Each row has a name. After each piece below comes the name of the row it's from, unless a question asks for something else. Each question is about the rows just above it. Some pieces are copies with a little noise.

[108 144 162 154 115 131 149  97 101 133 154 129] -> sovif
[ 79 162 144 115 131 154 128 193 160 126  98  92] -> lefil
[180  93 116  90 120 152 152 128  94 161 152  93] -> Bomo
Count of [92] in lefil: => 1
find: [ 79 163 145 116 132 153 128 191 161 128  98  93] => lefil
Which row holds this, read backwards? [154 131 115 144 162] => lefil
Count of [93] in Bomo: => 2

[128 127 138  83 133 110 120 157 145 157 132 124 131 136 127 120 146 121
 126 105 148 116 129 165 126 120 129 128 132] -> kel
[128 127 138  83 133 110 120 157 145 157 132 124 131 136 127 120 146 121
 126 105 148 116 129 165 126 120 121 127 123] -> Mobi
[126  95 136 145 125 135 146 139 130 109 114 116 116 151 122 124 133 127
 128 119 135 124 130 138 120 118 124 108 128] -> Fenaz
[125 126 132 150 135 111  78 119 101 113 133  93  94  79 119 104 115 115
 125 121 136 125 129 134 131 115 125 102 111] -> meron
[128 127 138  83 133 110 120 157 145 157 132 144 131 136 127 120 146 121
 126 105 148 116 129 165 126 120 121  94 123] -> kave
find: [127 128 138  83 131 109 120 157 145 158 132 144 130 135 129 119 144 122
 126 104 149 117 130 165 124 121 122  95 123] => kave
Shift each entry of [150 135] by +1 times 1: => [151 136]

[132 133 120 149 100 114 143 121 138 132  99 121 128 123 150 135 142 105
 153 114 141 144  93 104 110 109 127 107 158 162 120 119  93] : ker
[160 160 131  96 146 117  97  97 158 109  88 153  99 124 136 157 119 104
 138 109 126 120  96 121 160 122 103  78 134 126  98 113 143] : rafiz
[110 128 157 122 129 134  97 124 113 106 122 151 109 126  77 120 131 121
 135 132 111 121 131  93  94 138 138 121 121 133 143 132 152] : gupod
[118 140 115 104 150 105  88 129 146 147  74 130 124 106 134 106 107 127
 170 132 121 125 124  87 119 118 139  95 141 160 131 179 158] : Mevus
[123 126 127 124 158 153 118 128 124 130 133 148 115 125 125 147 121 122
 110 149 126 100 156 129 154 150 108 110 129  98 120 116 129] : Mar
[117 113 146 111 167 130  92 130 111 140 132 108 126 141 126 143  95 126
  90 157 126 158 124 125 110 118 154  87 124 147 115 157 147] : vibeg
[161 120 139 113 116 168 120 133 121 136 131 141 128 131 118 116 131 105
 110 163 132  94 173 140 159 152 112 138 134  92 144 108  80] : Lar
[126 128 110 130 130 128 129 138 141 131 118 152 128  78 108 143 128 151
 168  86 134 105 115 109 145 125 125 124 126 121 141 150 136] : kisem
[128 139 149 124  86 127 121 122 115 114 120 124 126 143 102  80 134 116
 138 142 102 124 125 104  84 131 143 170 125 158 156 112 132] : zom
[118 120 116 103 146 158  94 136 137 100 105 152 113  93  89 143 136 146
 148 167 141 126 150 153 137 141 129 146 131 100 136 125 112] : kig
[118 120 116 103 146 158  94 136 137 100 105 152 113  93  89 143 136 146
 148 111 109  87 143  86 146 151 110 136 106 128 129 116 177] : fakit
[139 114 134 117 159 120 127 136 115 156 154  97 134 151 151 138 108 129
  97 147 137 153 125 150 126 111 137  90 121 124 116 149 119] : sov
find: [117 113 147 112 167 132  93 129 112 139 134 108 128 140 124 144  95 126
  91 154 126 157 124 127 111 117 152  86 122 148 116 157 148] => vibeg
Which row holds this, read backwards? [150 125] => sov
find: [123 126 126 124 158 153 118 128 124 130 133 149 115 125 125 147 121 123
 110 149 125 100 156 129 154 150 108 110 129  98 120 116 129] => Mar
How many times does rafiz hold [96]? => 2

[155 115  84 186 111 121 141 128 137 137 134 143 111 118 124]  biras
[149 119  91 193 143 120 114 122 132 141 125 141 123 125 107]  sadep
[176 102 125 149 125 138 133 132 147 110 114 126 110 141 126]  vivu
[148 114  78 176 102 125 149 125 137 133 132 147 110 114 126]  daz
Which row holds [126 114 110 147 132 133 137 125 149 125 102 176] read backwards? => daz
find: [148 115  78 176 102 125 151 124 137 132 130 147 111 116 126] => daz

[138 139 128 154 129  75] : Nilav
[134 136 141 145 129 102] : fipek
[130 129 130 131 129 123] : lol
[129 139 128 145 156 150] : fuvi
[129 139 128 144 154 154] : rasi
[115 120 134 130 130 128] : pipo
Shift each entry of [144] by -1 times 1: => [143]
[102 129] is which row, read backwards? => fipek
find: [136 136 141 146 127 103] => fipek
Count of [131] in lol: => 1
Count of [129] in rasi: => 1
[120] with +1 step of 1 on every entry: => [121]

[145 134 165 148 141 136 139 132 137 193 154 185 137 149 135 135 169 129
 144 187 150 127 144 134 151 122 122 118 137 155 150 136 136 145 152 143
 172 120 153 131 136 147 139 119 168 192 187 142 133 174 138 147 131 185]  fupep
[133 125 135 129 133 131 130 131 125 121 137 117 131 137 125 126 126 129
 128 120 129 130 126 126 124 125 127 127 126 127 128 128 121 133 128 132
 125 129 127 129 130 133 129 125 122 125 122 132 131 121 126 128 129 118]  pibad
[134 120 143 128 136 133 127 133 125 101 144  83 131 146 121 131 123 127
 124  96 130 135 126 127 105 122 122 118 122 117 127 123 119 137 122 130
 106 133 136 168 153 131 139 119 147 110 103 133 133  94 116 116 133 100]  pogag
Where do [134 120 143 128 136 133 127 133 125 101 144  83 131 146 121 131 123 127
 124  96 130 135 126 127 105 122 122 118 122 117 127 123 119 137 122 130
 106 133 136 168 153 131 139 119 147 110 103 133 133  94 116 116 133 100] appear? => pogag
Move every entry of [134 165 148 141] by -1 step of 1. => [133 164 147 140]
Which row holds [168 119 139 147 136 131 153] read backwards? => fupep
Which row holds [155 137 118 122 122 151 134 144 127] read backwards? => fupep
Shift each entry of [172] by -1 times 1: => [171]
find: [146 135 165 149 141 137 139 133 136 194 154 184 137 149 136 135 169 129
 145 187 149 129 144 133 150 122 122 118 138 155 150 136 137 145 153 143
 172 120 153 131 135 147 140 119 168 193 188 142 132 173 138 146 131 184] => fupep
Move every entry of [110] by +1 step of 1. => [111]

[138 127 118 135 123 118 113 137] : sig
[138 127 118 122 123 130 125 125] : kanin
[138 127 118 135 123 130 113 113] : tepul
Count of [123] in sig: => 1
find: [138 127 119 134 121 118 113 137] => sig
find: [138 128 118 122 123 129 124 126] => kanin
Which row holds [123 122 118] read backwards? => kanin
Shift each entry of [118 122 123] by +1 times 1: => [119 123 124]

[127 118 120 131 159 144 123 132 123 160 108 139 118 125 132] = Karev
[124  96 147 131 183 116 129 127 121 183 110 111 128 125 127] = Bok
[125 148 139 122 127 123 134 136 127  96 137 121 132 122 122] = dugu
[124  96 147 131 183 116 129 127 121 183 122 129 108 131 129] = liton
[124  96 147 130 183 116 129 127 121 183 122 129 108 131 129] = geg
find: [124 148 139 122 126 123 134 135 126  95 137 118 133 122 123] => dugu
How many times does Karev hold [123]? => 2

[137 131 169 131  94  74 125 120 135 153 141 158  96 140 120 133 100  81
  90 122 125 113  94 141 111 150 119 127 125 156  95 118 138 124 124 132
  80 122 150 105 109  80 165  88]  far
[131 125 123 138 136 134 130 118 135 126 120 118 128 119 127 121 141 143
 146 136 131 139 152 130 132 110 125 119 122 124 141 120 125 135 132 125
 146 131 122 139 140 145 124 127]  dule
[139 131 169 143  89  72 123 133 131 153 139 158  88 140 124 133  96  75
  84 120 130 109  89 138 107 150 119 132 114 156  92 118 138 126 130 132
  71 130 150  99 112  77 165  87]  Neta
[126 129 124 128 121 122 123 131 134 132 129 131 115 127 125 130 120 123
 138 140 134 131 135 126 117 121 126 118 128 140 122 132 134 125 130 124
 118 137 137 139 130 136 134 112]  mune
[137 131 169 131  94  74 125 120 135 153 141 158  96 140 120 133 100  81
  90 122 125 113  94 141 111 150 119 127 125 156  95 118 138 158 124 121
 146 139 127 138 134 142 118 125]  diz
Times [158] occurs in diz: => 2
find: [135 133 169 132  95  76 126 119 134 155 139 156  96 139 120 132 101  81
  89 122 126 111  96 142 112 152 119 124 124 155  93 117 140 123 125 131
  82 120 151 103 110  80 167  88] => far
find: [131 125 124 138 137 133 131 118 135 125 120 117 128 118 127 121 142 143
 147 136 130 140 152 131 133 111 124 118 122 124 142 121 124 135 133 126
 146 130 122 139 141 145 123 127] => dule
Move every entry of [120 130] by -1 step of 1. => [119 129]

[130 146 127 145  88 117] -> gipi
[130 129 136  96 132 108] -> pigiv
[130 129 108 131 132 135] -> pova
[130 112 112 130 132 126] -> Gul
[171 129 127 117 132 162] -> Niv
[130 112  99 152 132 100] -> vemel
[103 146 146 117 176 126] -> Nuv
[130 129  99 131 132 135] -> Kag
[103 129 146 138  73 117] -> paze
[103 146 155 131  88 117] -> Zif
[141 141  99  99 132 126] -> gosul
Count of [129] in Gul: => 0
How many times does gosul hold [99]? => 2
[99 99] is which row, read backwards? => gosul

[131 123 137 111 111 142 123 155 133 134 127 124 151 113 133 128 139 123
 128 130 135 128 126 145 119 116 130] = geso
[128 106 126 117 131 121 135 132 136 126 125 141 107 148 121 114 130 134
 125 123 128 121 129 116 128 120 128] = Depa
[128 117 136 131 132 122 143 123 120 127 130 123 110 129 121 115 122 134
 131 139 123 124 127 127 129 115 129] = mab
[128 117 136 131 132 122 143 123 120 127 130 123 110 129 121 115 122 140
 132 163 131 125 129 132 136 143 132] = topuf
[131 123 137 145 111 142 123 155 133 134 127 124 151 136 141 164 127 114
 127 111 121 127 126 146 116 130 128] = kimip
[130  92 129 138 106 109 191 119 112 130 112 118 114 156 130 125 129 133
 112 160 130 131 128 132 112 130 130] = Vuvug
[107 148 121 114] with -1 step of 1 on every entry: => [106 147 120 113]
Shift each entry of [131] by -1 times 1: => [130]
[129 125 130 156 114 118] is which row, read backwards? => Vuvug
Count of [131] in Vuvug: => 1
How many times does Vuvug hold [112]? => 4
Shift each entry of [141] by -1 times 1: => [140]
find: [126 117 134 128 132 119 144 122 121 128 129 123 108 127 121 116 123 140
 129 161 135 128 129 133 135 141 131] => topuf

[122 133 138 121 145 139 129 134 139 124 116 120 149 125 109 123 128 104
 117 111 127  76 119 110 115  96 132 121 108 105 119] = vok
[123 143 129 126 107 144 130 136 138 129 107 133 139 134 126 126 128 102
 116 139 132 103 107 128 134 108 127 112 123 127 118] = Reko
[120 157 128 124 118 150 162 185 174 151 145 173 151 139 140 149 168 139
 165 144 145 125 151 141 152 133 160 141 111 178 159] = Litu
Shift each entry of [165] by +1 times 1: => [166]
How many times does Reko hold [107]? => 3
[108 121 132  96 115] is which row, read backwards? => vok

